A single turn carries every row of the set below to another of its rows. Some are shown first; where does it send the rows asked next?
kimik: [ 25.6  -8.7  -8.8   1.6   5.5   8.8   0.1  29.5  -3.4   5.1 -29.0  -3.9
   0.9  39.2  -2.3  15.4   1.9 -15.6]
nik: [ 12.7  -1.8 -14.2   1.4  12.1  18.7  -2.7  25.4 -10.2   3.4 -12.4   2.8
   7.6  40.8   9.2  13.6  13.9 -19.1]
tig: [  9.7   4.0 -14.3  -4.6  -2.0  15.3  -2.0  32.9   2.7   7.5 -26.3  -3.8
  -4.0  43.5  -9.3  14.9   7.6  -7.3]
dedo: [ 14.0   5.4  34.9 -11.9   9.4  -0.7  14.5  23.6  21.4   1.1  -9.8 -15.7
  -4.1   9.5   7.3  13.7  -4.3 -22.0]
biz: [ 24.4   7.7  36.4 -16.9   6.6  -4.2  12.9  13.9  17.4   1.1  -6.9 -20.6
   4.3   8.7  14.8  13.1  -1.5   2.1]
Fus: [ -4.6  -2.6   2.6  -2.9 -29.4 -19.0  -9.3  13.5  12.7   7.7 -12.5 -16.0
  22.5  12.2  15.9   9.0   0.6 -24.5]
lugu: [ -5.8   0.8  11.1  -8.2 -26.8 -17.1  -9.7  22.3   7.8   6.3 -17.8 -19.0
  20.9  24.7   6.5  -2.8   6.1 -29.7]
rapo: [  5.6  21.5 -17.6  20.8  34.0   8.9  10.5 -13.1  -2.5 -20.9  11.2 -39.9
  -7.6   1.4  -0.7 -21.4  -2.6 -16.8]
Fol: [  0.9   5.5 -49.7  -5.5  31.5 -27.3  -7.9  11.5   7.7 -22.1  18.4 -20.7
  13.9  12.2 -12.0  -0.4  -3.4  -1.2]
zik: [ -2.5  29.8 -18.3   0.2  -0.7 -14.6 -26.1  10.6 -18.3 -24.2  19.5 -30.2
  -3.6   9.5  -4.2 -40.9  -1.0   8.6]
suse: [-12.4   1.7   3.4  -5.4 -28.1 -11.6 -31.5  16.1  16.1   1.6  -8.9 -17.8
  24.2  17.0   2.3  -0.9  12.0 -17.7]
Tete: [ 24.2  -0.5 -13.9   7.5   0.1  19.4   0.8  18.1  -5.9  10.2 -25.9  -4.9
  -0.1  36.7   1.1  18.7   8.2  -1.5]
kita: [ 14.4  10.6   6.9 -11.7 -17.6   2.3 -25.2  14.2  27.6 -12.4 -31.1 -38.1
 -16.2  22.4   6.0  -7.9 -20.7  18.1]
Dofo: [  6.5  20.4 -19.2  13.7  43.6   8.0  15.3   2.6  -8.4 -24.6   6.1 -28.3
  -4.9  10.2  11.2 -10.7  -6.5 -29.8]
filep: [ 12.7  24.2 -23.3  -1.1 -10.2 -14.3 -17.8  11.1 -17.5 -21.4  25.5 -31.6
  -3.5   1.0  -4.7 -41.6  -4.8  -2.8]
bok: [ 13.9  11.4 -13.0 -11.5  28.3  -8.4  -7.2  15.3  -7.3 -34.8 -21.0 -52.3
  -8.3 -22.8   4.4  -7.7 -18.5  14.6]
mozup: [ -8.3   5.7  14.5 -13.4 -35.9 -10.2  -8.4  22.7  13.1  -3.7 -14.7 -12.4
  16.9   7.6   2.5   5.3  -0.6 -21.1]
karep: [  7.0   5.4 -18.4 -12.5  44.4 -14.7 -15.2  19.9  -4.2 -33.8  -5.7 -31.5
  -8.0 -25.6   5.4  -9.0  -3.8  12.7]
zipim: [  5.8  17.6 -19.3  26.9  39.9   4.7  -1.1  -6.2 -10.7 -27.0   8.7 -29.3
 -12.8   2.0   3.5 -16.2 -13.3 -14.5]
fad: [ -4.8  24.6 -20.1  18.9  34.2   5.8  -2.1  -1.2 -15.8 -19.1  13.5 -29.0
 -20.7   3.5  -0.8 -18.5   4.6 -22.6]
petes: [  4.4  31.9 -16.6  -0.2  -2.7  -7.1 -23.6   5.2  -9.5 -34.9  18.7 -23.8
 -17.9  -1.9  -3.0 -38.9  -9.1   1.8]
Sef: [ 13.4  -1.0 -19.4  -1.7  37.5 -20.1  -8.8  18.0  -6.2 -28.2  -8.3 -38.4
  -5.7 -30.7  11.3  -6.2   1.5  10.5]
mefig: [ 24.5   5.5  28.0 -16.1  17.3   2.6  18.2  16.4   5.0 -11.6  -9.8 -22.2
  -9.8  10.9  19.5  19.9 -18.4  -5.3]
mef: [  9.6  -2.9 -19.5  -4.2  -5.7  12.1   5.4  34.4  -4.4   9.2 -21.7  -8.9
   3.4  40.4  -3.2  10.6  16.9   3.0]
taput: [  0.8  10.6 -12.7  -7.3  33.4 -12.2 -16.5   9.0  -8.1 -37.8  -9.2 -38.9
   5.5 -23.0   2.3 -14.5  -9.5  24.4]
Pas: [ 23.1   1.5  30.0  -6.5   7.0  -6.0  22.5  24.8  17.9   5.4   3.2 -21.4
  -7.0  15.2  10.1  10.9  -2.8 -14.0]
lar: [-13.6  16.3 -40.8  -9.8  20.9 -34.4  -9.3   9.2  12.8 -28.5  16.8 -20.5
  15.2  10.0  -3.2  -4.5   9.0   8.3]
dol: [ 24.5  -3.3  -3.8  -1.9  -7.2   8.0  -9.8  23.6  39.0 -11.2 -36.9 -23.1
 -12.9  22.7  10.3  -8.5 -16.2  12.6]
bol: [ 12.5   8.1   5.7 -16.4 -15.3   3.0 -14.7  19.6  27.2 -10.2 -42.7 -25.6
  -0.1  35.0   3.0 -13.6  -8.5  12.9]
Deso: [ 18.9   4.4   0.3 -10.0  -9.9  13.9 -15.0  29.6  28.3 -10.2 -44.4 -18.5
 -13.5  22.6   8.7 -10.6 -14.9   6.6]
bamad: [ -8.9   7.2 -38.4   0.4  38.2 -34.0 -16.7  16.8  -2.4 -20.6  20.4 -19.2
  10.3  13.4  -1.5  -5.6  -2.9  -6.5]
rudog: [ 19.4   9.6  -3.8 -10.6 -15.5   2.8 -18.4  19.0  29.1  -0.4 -34.1 -23.4
  -8.6  35.3  19.4 -17.5 -10.7  13.8]
rov: [  7.9  28.2 -13.2  -4.7 -15.4 -15.1 -34.6  12.7  -6.4 -24.6  13.8 -37.8
  -2.5  -1.4 -18.5 -34.0  -2.0   6.0]
Lili: [ -6.8   1.0   9.7  -3.0 -40.1  -5.3  -3.0  14.3  17.0  -5.4 -14.3 -18.9
  22.7   4.3   7.0  -3.7   4.6 -14.4]
kop: [  7.7   3.8 -23.4 -13.4  33.7 -12.3 -11.0  17.7  -3.8 -27.7 -14.3 -46.2
   6.0 -22.6   5.3 -21.8  -1.5  19.4]
Fati: [ 20.5  27.3 -18.7   5.3  -8.9  -7.7 -19.0   4.2  -9.5 -34.9  18.6 -23.0
 -13.5  -3.2  -2.9 -36.1  -1.9  12.7]
tino: [ -5.8  13.2 -41.1  -4.9  26.8 -21.6 -19.1  19.6   7.9 -18.3  19.0 -12.2
  22.0  22.3 -12.1  -8.3  12.3 -12.6]
golot: [-20.5  13.3 -43.6 -11.0  26.8 -28.5 -18.6  12.9   4.9 -28.7  11.3 -18.6
   8.7   5.0  -7.9  -1.5   3.0   0.9]
Femed: [ 28.0   3.9  37.8 -10.7   2.1  -0.5  13.8  12.3  15.6 -10.6 -16.0 -17.3
   1.9  12.1   2.9  11.4 -13.0  -8.7]
Kupi: [ -3.1  22.8 -28.5  24.8  30.6  -0.2   6.6  -2.2  -7.9 -14.2   7.8 -35.7
 -17.5  12.5   8.6 -20.7   9.5 -20.2]

Kupi -> Lili
golot -> Deso
And these:
rov -> mefig
taput -> kimik
Tete -> filep

A single turn carries every row of the set below to another of its rows. Some are shown first; where does it send the rows asked next?
Tok: [-17.9  31.3 -11.9   4.8   4.5  -5.4  20.6  -5.2  12.3   2.1   1.7  -6.6
  11.0   1.3  -0.9   6.2  -8.1   0.6 -34.2 -16.8 -18.9]
kig: [-16.6  12.4   0.5  -3.4  -9.7   7.4  12.9 -18.9  10.3  -4.8  14.4  10.6
 -22.9  22.0   3.4  19.2  11.5  11.0 -32.2  15.3   1.4]
vetog: [ -0.2  17.1 -56.3  -1.4 -27.1 -11.8  15.6 -17.4  10.0 -23.1  12.0 -27.5
  21.9   8.5   0.6  -8.5  -0.6  15.5   4.3   9.8 -14.8]
Zar: [ -4.6 -18.4  -4.8   0.5  -2.1 -42.7   8.8 -13.2  14.5   0.1  -3.8 -20.1
 -15.6 -23.8  -6.1  20.5   3.5 -10.3  27.2   7.4  11.4]
rego: [-14.2  -2.4 -33.9  -5.7   3.2 -23.8  -9.8   4.7   9.6  13.7  -4.3 -28.2
 -15.4 -17.9  -7.2  24.4  -4.7  -8.4  14.4 -15.9   8.9]
bupun: [ 27.5 -17.5 -17.5  15.6 -28.3 -13.5 -27.7  -9.8 -20.7 -24.2   3.8 -15.1
   6.3  -2.5 -13.1  -8.5  -7.1 -19.1 -15.5  38.3   5.2]
Ruku: [-14.5  -9.8  -3.5  -8.6  -5.6 -24.2  -1.5  -4.1  -3.8  27.7 -22.4 -16.0
   9.1 -12.6 -17.6   6.7  18.7 -15.9   3.3   6.8   0.0]
Kedo: [-17.0  15.2  20.9  20.6  -8.6  -1.7  -1.6  -4.1  -3.3  -6.6   2.9   2.9
  16.5  18.7 -12.5  14.2  17.5  -4.0  -3.7   6.3 -12.0]
lim: [ 37.9 -15.0 -40.2  -2.5 -35.3 -29.6   8.2  -8.3   8.2   3.5  10.7 -33.8
  -1.1   2.3  -0.3  -4.3 -10.1  10.2 -12.8  10.1  -5.2]
Nin: [-22.9   5.5 -38.3   6.4   5.9  -8.3 -15.9   4.1  19.4  -7.5  26.2  -0.1
   2.7 -20.5   8.5 -21.5 -16.5 -18.5   9.0  -2.2  30.3]
risel: [-28.0  22.2   6.8  27.2 -10.8  -9.3  -8.0   3.1   6.3  -0.7 -15.1   6.6
  16.5   7.8 -17.2  -2.4   0.0 -17.2  10.0   1.6  -1.1]
mas: [ -8.8  12.6  -3.2   1.6 -10.6 -14.1  20.7 -21.5  35.5 -14.8  26.2  -5.1
   0.7  24.6  19.9 -15.9  -3.2  18.1  -6.6  18.4  27.5]
gibip: [ -5.9  -6.4 -33.5  -5.4   8.6 -38.5   5.5  -8.2  23.6  -8.2   3.7 -19.3
 -11.9 -14.5  -1.6   7.6 -18.1  -5.3  34.4  -7.6  18.9]
Noluv: [-12.8   7.5 -12.3   2.7 -12.0 -10.9  12.3  -5.7  37.3  -3.3  11.6  -3.4
  14.9  15.8   7.3  -7.2   1.0  16.9 -39.6  -2.4 -16.2]
nise: [ 22.9 -19.0 -20.6  15.1  -9.6 -43.9 -12.0 -16.1 -18.2 -25.4  -4.0 -28.4
   8.1   0.9 -19.6  13.2 -10.9  -5.7 -13.6  32.2   5.5]
tepa: [  3.2  -3.1  -5.9  25.4  23.4  -5.4  -7.6 -17.5 -15.9 -25.4  27.7 -10.8
  -5.7   9.8 -11.9  -2.9  -7.6 -22.1 -26.4  38.1  23.5]
sela: [ -2.5   4.8 -48.1  -8.6 -31.8 -26.9   2.5  -7.9  18.1 -16.4  11.4 -29.4
  25.8  17.5  -2.8  -4.2   2.3   2.2 -13.8  21.6 -21.0]
kifo: [-12.4   0.0   0.9  -0.1  -6.7 -12.1 -28.3 -18.9  -4.6 -14.5 -21.5  -0.1
  -8.1   4.1   0.5  31.3  19.2 -14.5  -4.0  -1.9  -0.1]
Gusap: [-27.4   4.2  13.9  22.3 -13.8   1.8  -8.3  -6.0  16.2  -0.4 -12.1   6.4
   3.1  19.7  -6.5   4.5  14.6  13.3  -9.6   8.7   0.2]
Fofu: [ 30.7  20.5 -29.2  -7.7 -10.6  -4.6  -1.9  -3.7 -10.5 -34.6  -4.5  11.1
  -4.7 -12.6   6.1 -22.2  -0.4  -6.5 -16.0  37.3  -6.9]
Rubor: [ 14.3  10.5 -47.2   5.8   0.5   0.0  14.7  10.1 -15.2   7.9   2.6   7.4
 -15.8   7.1 -17.8 -23.6 -16.1   7.2   1.3  35.7  16.8]
zor: [-14.4   1.0  -2.7   1.2  -0.6 -12.7   4.3   5.9 -12.4  35.9  -9.9 -16.1
  -2.4 -28.2 -11.3 -10.1  -6.9 -14.9   1.1  17.3  -3.0]
zekos: [ -8.3  -5.3 -28.8  12.8  27.8 -12.1   3.1  -8.4 -10.4 -15.4  28.4   1.1
  -6.8  17.3  -5.0  -4.9 -11.8 -10.7 -17.5  30.8  46.4]
bes: [ 23.5  -6.7 -26.3  -4.3 -20.9 -54.3  14.0  -9.6  27.4 -12.3  10.3 -29.1
   8.7  -5.1   7.5  -6.8 -15.3  16.0  -1.1   8.7   9.9]
fom: [-12.9  22.0 -15.7   1.9  -9.5  -1.9  34.2 -16.4  26.1 -15.1  17.6   6.7
  16.4   3.3  -5.4  -7.1   5.8   1.3 -36.7  -1.3  -9.0]
razof: [ -8.4  -5.3 -23.1   1.1  23.7 -26.6   2.3 -12.4  13.9   1.5  30.6 -15.0
  -2.7 -11.3  27.9 -14.2   0.6 -12.3  19.9   7.7  35.6]
Fupu: [ -2.3  -3.8 -27.5  -7.3  19.1 -18.9 -14.1  11.8  -0.6  20.7   2.1  -0.3
  14.8 -10.6  13.5 -20.8  -6.0   6.2  17.8  -9.8  11.7]
Nas: [ -2.0   3.5 -34.0   2.0  15.9   6.7   3.4  17.8   7.8  -0.1   5.5  14.1
 -10.8   3.8 -20.7 -29.4  -7.6  -0.3  -0.1  25.9  34.6]
vefa: [  0.5   3.5 -50.4   0.8   3.3   9.5   8.5   9.7  -5.5  -4.9  21.1   9.5
 -13.1 -10.0 -16.9 -12.8  -8.0  -7.8  14.7  16.9  36.9]
fufi: [  2.3 -16.6  -0.3  -5.1   7.8 -28.2 -12.8 -25.9 -12.8 -17.1 -22.9 -12.3
  -7.6  -2.3  -5.4  32.1  -7.8  -5.5   4.9  -3.3   4.4]
gopu: [  0.1  -0.1 -16.2  22.8   7.0  13.1  -5.9   9.7  -7.7  -5.7  35.4  -6.1
 -15.2  -3.0 -18.4 -12.7 -20.2 -15.9 -26.3  28.8  26.2]
zogob: [ 14.7 -13.0 -13.0   4.0   2.0 -32.6 -13.9  -0.1 -18.9 -43.6   7.7  -5.5
  -1.7  -3.7 -13.7  11.9 -18.1  -4.4 -22.2  41.8  16.2]
dit: [-19.9  -1.0  16.8  -3.2   2.3  -0.3   5.7 -36.8  -6.8 -16.5   1.5   0.5
 -11.8  22.1   1.5  13.5   1.1   1.3 -25.4  28.4  18.6]
levan: [ 22.9   7.2 -28.4  -7.0  -1.2   9.0  -4.7   5.2 -17.8 -35.1  28.8   3.7
  -3.1 -16.0  -6.1 -10.5  -1.0 -24.4 -14.9  35.4   6.0]
vipif: [ -8.9   0.7 -24.5  -4.4 -17.5 -19.2  14.9 -27.9  30.9 -21.4  19.7 -39.8
   7.8  21.0  20.5 -15.3  -9.3  11.5   2.5  20.8  17.3]
ganur: [ 41.0   2.8 -34.8   3.5 -14.1  -6.8  -4.4   3.9  -2.5 -25.2  15.2 -32.9
   5.8  20.0 -16.9   6.5   7.2 -22.4 -15.4  21.6 -10.0]
Guzu: [-20.0 -12.6   2.4  -1.4  -6.6  -3.6  -8.4 -10.2  -5.4  21.6 -27.0 -10.0
  -8.3 -26.1  -6.1   9.8  14.0   4.2   1.3   7.5   6.7]
Nen: [  1.6   7.7 -33.4  -3.4 -34.0 -15.4   9.7 -21.7  33.5 -15.0  19.9   8.6
   5.0  23.2  21.9 -16.8   4.7  14.4  -5.6   9.2   8.5]
zape: [ 46.6   3.8 -38.7   1.6  -7.2  -0.7   0.2  -7.7  -0.1 -25.4 -12.2 -39.6
  -1.8   2.0 -14.6  -5.4   8.9  -9.0 -11.3  13.2  -4.1]
Tidi: [ 37.2  32.2 -32.8   5.2 -11.0  -1.0  13.9  -2.5   2.1 -15.9  -5.2 -32.6
 -10.4  20.8  -5.1   4.5   8.4  -2.0  -8.2  13.2 -15.3]
Tepe: [ 18.8   5.2 -17.3  -2.8   3.0  12.1 -15.0   5.8 -22.8 -32.4   4.7  -2.2
 -10.5 -15.3  -7.7 -16.5  -3.0   0.6  -9.2  47.5   0.7]
borin: [ 36.0  -8.8 -13.7  -1.9 -14.7 -38.7   4.2   0.0  21.7 -29.9   2.0 -45.9
  -3.4   0.7  -2.6   5.4 -11.2   1.3  -2.8  17.9  10.1]
piget: [-18.7  33.5 -43.0  -7.7 -25.5 -14.0   8.3 -22.1   9.9 -20.1  -9.7 -17.1
  20.8  10.0   4.8  -3.4   8.6  -5.2  -6.8  15.0 -15.6]
bakit: [-19.8   7.7 -23.9   4.7  21.3 -11.4  10.4 -10.1  21.5 -16.5  43.1  -5.8
 -10.1 -12.0  10.7 -20.1 -15.3 -14.1   5.7  21.2  30.1]
sed: [  4.9  -8.2 -30.2   1.7  11.7  -1.6 -13.4  -0.6  -4.5  12.0  -6.9  -1.2
  -0.3 -22.0  10.5  -9.2   0.4  -0.3  22.8 -19.3  26.6]
gemu: [ -8.1 -17.1  14.3  20.3  -0.9 -21.5  -0.6 -25.6  -4.5 -27.1  -9.6   7.0
  -3.5   9.7 -11.0  29.7  -8.1   1.9  -0.8   3.1   3.2]
mivop: [ 16.6   0.9 -25.8  10.5  12.3  -8.9 -15.3   2.8 -10.2  15.5  -8.2   3.1
  11.8  -6.5  12.1 -39.2  -8.2 -13.7  12.6   0.4  16.6]
tiro: [-23.9  -6.4  -3.1   3.5   3.9  -2.2  21.6 -40.8  10.6 -19.8  13.9  -2.2
   0.1  20.5   8.3   3.0 -12.5   9.0 -37.1  11.2  14.0]

bes -> fufi
Noluv -> sed
And these:
Tok -> mivop
gemu -> zekos
gopu -> Nen
vetog -> Ruku

